X: rows in a few groups, each row roughly a mix of its group's directions:
X (128 x 10):
5,21,15,-12,12,-1,-1,11,-3,46
21,1,-2,12,37,-15,11,28,6,7
-4,5,-27,40,-5,4,-11,-14,-11,-18
0,-4,0,12,15,-31,15,19,-25,-24
3,-16,-10,35,17,18,14,28,-3,1
10,1,3,-44,21,6,-16,16,-10,-4
31,0,-37,16,8,-11,1,-10,-13,-9
17,8,12,-26,29,13,-1,22,4,22
13,-2,14,-18,23,12,5,16,15,35
15,5,-17,-11,39,-4,-12,27,-3,10
15,-7,-35,29,23,3,8,4,-5,-16
-23,-17,13,4,-40,8,2,-20,-2,-9
11,-14,-7,30,13,6,19,35,0,-11
-6,15,24,-21,-1,-9,-16,-7,-12,37
-23,15,24,-4,-30,-13,-19,-13,-14,-5
-12,5,-8,22,-5,26,-19,-19,-13,29
-7,-10,29,28,3,4,23,18,20,9
-11,-7,10,36,-5,37,8,-8,2,12
3,-11,-1,31,9,29,16,7,29,-3
13,-8,2,-35,18,-15,6,34,-2,3
-14,-6,1,45,-21,4,14,-18,-2,3
-21,-4,12,32,-8,31,-15,14,-2,9
-2,-16,7,17,26,28,-4,13,18,25
5,-33,-26,4,11,18,22,10,11,-13
-7,-19,-2,-2,-29,5,0,-40,10,-13
5,2,14,13,-5,1,38,-14,25,22
4,20,18,-44,-11,-14,10,-9,-1,-1
20,19,10,-15,22,-32,15,10,9,14
23,-2,-15,-15,27,-14,13,32,-1,8
-30,12,9,11,-31,1,-10,-18,-20,11
-14,0,-11,35,-22,-20,2,11,-12,-23
-14,-9,-6,30,-16,15,-8,-19,4,-33
-2,30,7,-8,1,-10,-23,-20,-18,29
-13,-5,0,17,15,31,-6,19,-8,32
-2,0,-8,-29,-11,-21,-15,-22,-13,-28
17,20,-5,1,-3,-42,20,0,11,15
16,-13,-14,-7,12,-18,-5,29,6,-34
-11,-9,5,20,-14,40,-1,-14,8,21
-19,4,12,-21,-23,-15,-7,-10,-33,-14
-3,-17,-23,25,-2,12,-8,8,7,-37
15,-6,-19,-6,26,3,-7,27,8,-31
3,-36,0,-24,-16,-2,-14,7,20,-20
20,7,-1,-37,27,-17,-6,17,1,0
-5,-17,4,-29,26,18,-26,17,1,2
6,-2,-15,11,18,32,-25,1,-6,28
5,-15,-12,-45,4,-1,-16,7,-1,-20
-3,-17,-10,-13,-17,11,12,-1,17,-42
8,-12,-16,41,15,13,5,2,19,15
-18,5,14,25,-24,-12,-1,-29,-2,-20
12,12,21,-38,-6,-12,7,-11,7,24
17,4,12,-35,23,5,6,9,27,8
23,9,-5,-10,29,20,-4,26,19,10
-16,13,23,7,-34,-6,-10,-28,-4,7
6,3,-37,21,28,12,-11,-11,-3,-13
-28,-15,-2,38,-21,-2,-5,-10,-8,-7
-26,16,0,29,3,-4,-3,-3,-35,12
14,7,-20,10,7,-27,6,-20,10,-33
0,-23,-12,11,26,21,18,31,1,-2
14,11,-4,-33,30,3,-17,21,4,10
9,-5,-25,19,5,12,-1,11,-2,-42
12,5,9,30,6,-17,31,10,10,23
-2,-8,-24,29,6,26,-26,4,-17,-2
8,26,8,-30,-9,-12,-27,-20,5,9
-5,-17,-11,43,-6,14,2,5,-10,-24
-25,-2,34,7,-8,11,-12,12,-30,3
17,6,4,-22,34,6,2,26,9,21
9,-24,-16,12,25,13,28,22,7,-1
-14,-7,21,-19,-27,-18,0,-28,-4,16
-20,-3,-3,-33,-8,10,-34,-14,-11,-5
9,9,19,-43,18,-5,1,11,3,19
-11,9,18,32,-27,2,-1,-27,-10,8
-14,-23,-6,39,-5,8,3,20,-1,-19
-2,12,25,10,15,-20,27,24,4,18
2,9,-21,39,21,-3,8,8,-18,-14
10,0,5,-5,11,-22,23,29,-10,31
19,0,-13,-13,9,-19,1,24,-13,-36
8,-4,-10,34,17,34,-2,14,5,12
-7,-10,5,38,-22,4,27,-2,-5,-17
20,-13,-5,-14,-5,-32,7,-9,23,-26
-4,-2,-1,0,1,42,-7,0,22,29
-11,25,26,-26,-17,-23,-6,-1,-14,4
-16,5,17,38,-16,17,18,-6,8,13
-23,0,17,18,-39,-8,7,-20,0,-4
-22,-10,-1,-11,-28,1,-19,-18,-25,-18
14,-8,-11,24,31,8,5,33,8,-4
0,8,17,-46,-15,-13,-10,-6,-11,6
-20,-28,9,22,-2,26,2,3,17,-22
-5,-12,4,-47,-14,-14,-10,-3,-13,-10
-19,-15,-4,-10,-19,-21,-14,-17,-25,-24
-7,2,14,-14,5,-42,-2,-3,-15,26
-1,-5,19,21,6,16,19,11,15,37
20,2,-2,-7,32,2,7,34,-6,21
0,-2,-16,40,1,27,8,-1,17,-16
-7,12,-7,-14,-18,-21,-20,-29,-25,-12
8,-4,-16,28,18,35,6,16,14,-1
-17,-6,18,-30,-28,24,1,-6,11,8
-22,3,22,-6,-37,8,-15,-21,-2,6
8,3,21,-20,12,-29,15,17,-3,27
-10,17,33,-5,-25,0,-10,-20,1,23
17,21,-7,12,4,-28,6,3,-18,33
-1,-10,-5,17,32,23,4,33,-10,4
-3,4,-3,-14,-9,-53,0,-2,-5,-1
19,-6,-7,-22,27,14,5,30,18,7
4,-32,-25,15,-5,8,0,-8,0,-34
-11,5,-24,14,-15,1,-25,-14,-24,-25
17,-4,-32,19,28,9,-3,4,15,-19
-9,-35,-24,12,-2,20,14,8,3,-21
9,18,-35,10,4,-17,-12,-1,-20,-25
17,-44,-4,-5,-4,18,13,6,17,0
2,3,-13,3,-6,-37,-6,20,-25,-22
-25,-7,20,9,-36,-1,5,-25,-2,4
2,-6,33,-29,5,-3,4,-12,14,29
19,0,-5,16,29,-25,16,19,-8,20
-24,18,8,-2,-28,-15,-12,-15,-26,13
4,-6,-8,-45,9,-21,-14,2,10,-16
13,21,22,-7,-7,4,-19,-29,-5,27
18,14,-6,-5,27,26,5,29,-8,16
-7,-9,6,9,-17,31,15,-13,10,34
8,-2,5,-41,11,-26,-15,17,-7,7
-10,7,-3,5,-36,1,-19,-36,1,-7
-7,4,3,-49,3,-7,-22,6,-4,-11
-8,-12,-12,-6,-32,21,-11,-30,16,-4
2,6,12,-28,-30,-16,-1,-25,7,-20
-2,13,30,6,8,20,10,11,31,20
-22,-11,-3,27,-29,24,4,-14,12,1
1,-17,-15,30,24,24,5,11,-1,22
0,-6,-18,45,20,12,11,-4,10,6
3,6,8,-48,14,11,-18,9,3,2
which group is each row in? (one row of each group first):
4,-8,-2,19,31,6,26,32,0,8 => <48>
12,-1,-15,49,6,-1,13,9,3,9 => <115>
-11,-4,6,-21,-28,-17,-13,-29,6,-20 => <42>
12,-9,-16,13,17,-19,17,36,-7,-14 => <107>

25,9,-3,4,30,-2,24,13,24,14 => <107>
3,-2,-18,50,-9,9,5,-1,-12,-8 => <115>
-9,-12,16,-41,-25,-2,-14,-12,-5,7 => <42>
-14,-31,24,19,-9,-10,16,3,10,-23 => <107>
16,-30,-20,-12,18,26,4,19,12,-3 => <107>
4,27,0,-31,9,-8,-29,-4,-15,14 => <107>
11,21,16,-39,3,-8,-20,-3,5,18 => <48>
-3,10,24,-14,2,43,9,4,18,3 => <115>
